(in the rows, 128 means zero)
Rotation paths and how fast each direction turns (degrees a step):
Each turn is a multiple of 5 degrees from 10 to 175, or 0.
Each row of a path follows its step; steps can be skipped.
Path 1:
step 2: [128 119 132 124 141 138 138 132 124 136 136 130 129 132 123 140 119 125
 129 124 127 123 129 113 131 134 125 131 139 127 117 120 127 126 127 121
 122 129 123 125 124 130 127 127 118 124 121 122]
step 3: [135 136 131 122 128 124 142 140 134 128 122 123 122 120 117 120 123 124
 131 131 137 134 132 127 124 135 127 119 141 135 127 121 125 132 127 118
 121 129 127 128 133 123 138 127 124 129 134 128]
step 5: [133 121 127 116 138 120 132 132 133 119 128 127 129 139 122 132 132 129
 117 125 122 139 125 136 132 134 121 125 137 130 124 131 129 116 134 133
 136 123 131 123 134 121 126 129 116 127 132 130]
step 7: [130 121 125 134 128 124 140 129 126 137 133 116 120 128 121 129 126 118
 122 126 131 124 124 123 132 141 125 123 131 131 132 130 114 129 133 122
 122 127 123 135 127 122 141 124 114 125 135 128]
step 11: [136 133 136 127 132 118 133 137 129 124 126 130 127 126 124 127 121 116
 127 121 127 129 116 130 127 135 126 119 141 131 130 124 120 131 139 117
 132 132 127 131 127 119 129 130 118 137 134 118]
step 12: [141 131 127 123 127 125 127 135 133 143 141 126 119 138 118 130 118 131
 123 145 123 130 126 124 128 128 128 130 121 121 133 129 120 130 127 119
 123 127 126 123 126 119 127 131 121 122 128 125]
step 14: [133 132 118 121 138 119 137 128 126 136 119 134 123 130 123 120 127 129
 124 128 134 136 143 133 129 131 125 127 133 135 116 118 131 127 120 115
 121 132 130 125 128 132 129 135 120 132 122 129]
step 17: [137 125 120 117 133 116 133 144 126 132 132 131 126 118 138 128 118 134
 121 128 120 122 122 135 135 135 133 127 133 123 129 131 116 122 128 119
 127 122 129 131 130 128 123 129 130 123 132 125]
[130 130 130 126 128 125 126 131 128 126 128 130 130 126 127 124 126 124
 131 129 128 128 130 131 128 129 128 125 127 126 127 126 132 127 126 126
 129 129 127 131 130 129 129 127 130 131 127 129] : 135
[128 130 129 127 130 130 127 130 131 133 128 128 127 126 128 130 126 125
 129 127 129 127 126 126 128 127 131 124 129 127 131 133 128 128 127 130
 126 130 125 128 132 129 128 128 126 129 128 128] : 80
[129 131 127 124 127 128 125 128 126 126 124 126 125 127 126 126 127 131
 129 127 130 126 126 127 125 130 132 129 125 128 129 127 126 127 127 126
 127 129 129 130 129 128 125 131 126 124 129 128] : 130
[130 129 124 128 131 125 127 129 125 125 128 128 131 127 130 129 130 126
 127 128 127 128 129 126 129 127 129 130 129 129 128 129 127 128 125 131
 128 130 130 124 130 129 126 128 125 128 125 131] : 85
Path 2:
step 4: [139 136 128 115 131 134 124 136 126 125 115 135 128 128 129 129 126 133
 125 120 126 135 119 120 135 126 126 131 120 133 116 130 125 130 134 130
 128 131 122 122 137 128 110 127 126 135 124 133]
step 6: [128 138 115 121 133 126 132 125 128 126 129 126 120 128 144 130 130 126
 130 132 130 121 130 126 139 141 126 123 120 132 127 132 131 134 134 123
 137 131 131 129 133 133 142 123 120 137 120 124]
step 8: [127 128 130 130 128 131 136 122 141 136 136 121 125 132 126 132 129 135
 123 133 124 128 132 121 131 137 139 135 133 135 136 127 115 127 118 125
 135 126 137 123 126 119 127 131 129 123 116 119]
step 10: [134 121 129 131 119 130 125 126 126 140 127 131 138 129 123 136 116 132
 127 128 129 134 133 126 136 127 130 128 128 137 119 119 127 125 125 130
 109 123 129 125 134 125 132 126 140 135 122 138]
step 11: [129 127 137 131 118 128 130 140 132 129 122 120 126 124 122 127 125 131
 123 123 116 128 127 126 133 127 121 127 129 142 122 132 123 132 133 133
 129 125 136 120 124 146 139 122 123 128 127 135]
step 12: [126 124 128 128 121 121 112 127 138 130 124 124 139 135 135 132 127 134
 134 124 129 117 132 135 124 135 115 119 132 131 123 128 139 126 129 120
 124 136 123 127 118 130 136 124 118 128 130 131]
step 13: [130 134 127 129 138 128 123 116 129 126 116 119 133 137 129 131 126 120
 125 120 132 113 132 128 133 128 139 128 132 137 126 137 131 140 125 122
 124 123 132 131 123 139 127 136 133 125 134 131]
step 14: [127 139 137 132 128 131 123 124 141 134 147 117 132 121 127 123 135 129
 125 122 127 126 129 130 119 122 134 134 128 124 124 135 134 130 136 123
 132 126 132 124 121 130 123 132 135 129 140 119]
[129 128 127 126 129 130 128 128 130 128 125 130 126 125 125 130 131 126
 129 128 128 128 129 128 132 129 123 125 123 128 129 127 131 127 126 128
 127 128 130 127 124 130 131 126 128 128 129 131] : 60
